Rotation paths and how fast each direction turns (degrees per step):
Each turn is a multiple of 5 degrees from 10 to 175, or 0.
Each row of a path follows its step; steps can be skipped.

step 0: [ -2 -13   8  -5  11  -6  10  -8   8   4  -6   3   7   3   5  12  -1  16
   3  15  14   3  -2 -18  -2  -5  12  -7  -1   0   5  -6  12 -17  15]
step 1: [ -3 -11 -12   3  12  -7   8  -2 -12   9  11  -5   1 -11  14 -13   8  13
  -6 -12  -7   5 -15   5  -5  -9  -8  -6  12  12   0   0   9   0  12]
step 3: [  8 -21   6  -2  -2   8  20  14  -8 -12 -10  -8 -18   3  -2   4   7  -3
  -2   1   2   6  -6 -12   0  10   1   0  -4   2  -5   0  -5 -19  -2]
step 5: [  8 -10   4  -7   9 -21   0 -11 -15   0  -4  -6   3  10  -7   3 -14  11
   1 -10  17  -9   7  12   7  -5   9  -1  -2  -1   6  16   6  -7  -5]
step 6: [  6 -18  -2   0   2   4  17   0   0   4  14   1   7  -1  24  20  -9   5
  -7  -3   2 -12   1 -13   7  -9   1   0  -5   5  13  -7  -2  -6   4]
step 7: [ -1  -3   0   5 -10  -9  11   0 -10   8   4   0  -7   3  11   3  27  11
   3 -18   9   4  -9   1  -3 -10  -2  -4  11  -5  -3  -4 -10  18   6]
step 9: [ 14  -8   2   4 -16   4  -5   6  -3 -17  -9  -2   3   5  -1   9   7  20
 -12  -2  -6   1   1  -7  14  -3 -12   5 -11  11  -7   0  -6 -18   0]
step 13: [ -6   6  -1  -5 -10   6   4   0 -10  -9 -20   0   8  -7   5  11  13   8
   4  -3  16   6 -24   3  -9  -9  -3  -4   9  -3   4  -9  10   8   5]
step 17: [-18 -12 -13  -3  18   2  -5 -11 -13  13   8  -9   4  -1  10   2   6   7
 -11   0  -5   3  -8   2   5  -9   0   0   7   4  18   7   8 -14  -1]
step 18: [ 14  -5  -3  10  -8  -5  11   8   1   8   6  -1  -8   2   1  11   6  11
  -8 -19   8   9  -7  11 -15  -3   6  11  -6   3  12  -3  17   2 -15]
step 20: [ -3  -6 -16  -1   3  -7  -7   6 -13  -6   8 -10  -4   0  -9  -5   4  16
  -6 -14  -1   3  -2 -13   1  -4   6   8  16   6 -21   7  -8 -14   7]
Speeds:
[ 3  1 -4 -1  2  1 -1 -3 -4 -3 -2 -1  2 -3  1  6 -7  4  0  0 -6 -1 -6  5
 -1 -3 -3 -2 -5  4  3  1  2  4 -3] | 90
[-2  0 -6  5 -2 -2 -3 -2  3 -4  2  4 -1  3  2 -1 -1  2 -1 -1  5 -3 -2  2
  6 -2  0  0 -5 -4 -3 -4 -8  1 -2] | 25
[-2  0 -3  0  1  0 -2  4 -3  6 -5  3  1  1  2  0  4  4  2  0 -2  0  6  1
  0  2  2 -1 -9  3  3  0 -2  2  8] | 45
[ 7  3 -2 -3  1 -2 -2  3 -1  0  0  1  3  4  1 -4  5  1  7 -2  1 -5  0  2
 -2 -1 -3  0  1 -4  0 -6  6  3 -4] | 130
[ 1 -1 -3  0 -5  4 -1  1 -3  4 -2  5 -4  3 -4 -2  0 -1  3  4 -3 -1 -3 -1
  4  5 -7 -2  0 -1 -4  7  0 -5 -3] | 60
[ 2 -1 -1 -5 -2 -1  2  0  1  2 -6  0 -1  7  0  0 -4 -6  2  4  7  2 -5  3
  0  0  7  2 -1  4 -2 -1  3  3  2] | 135
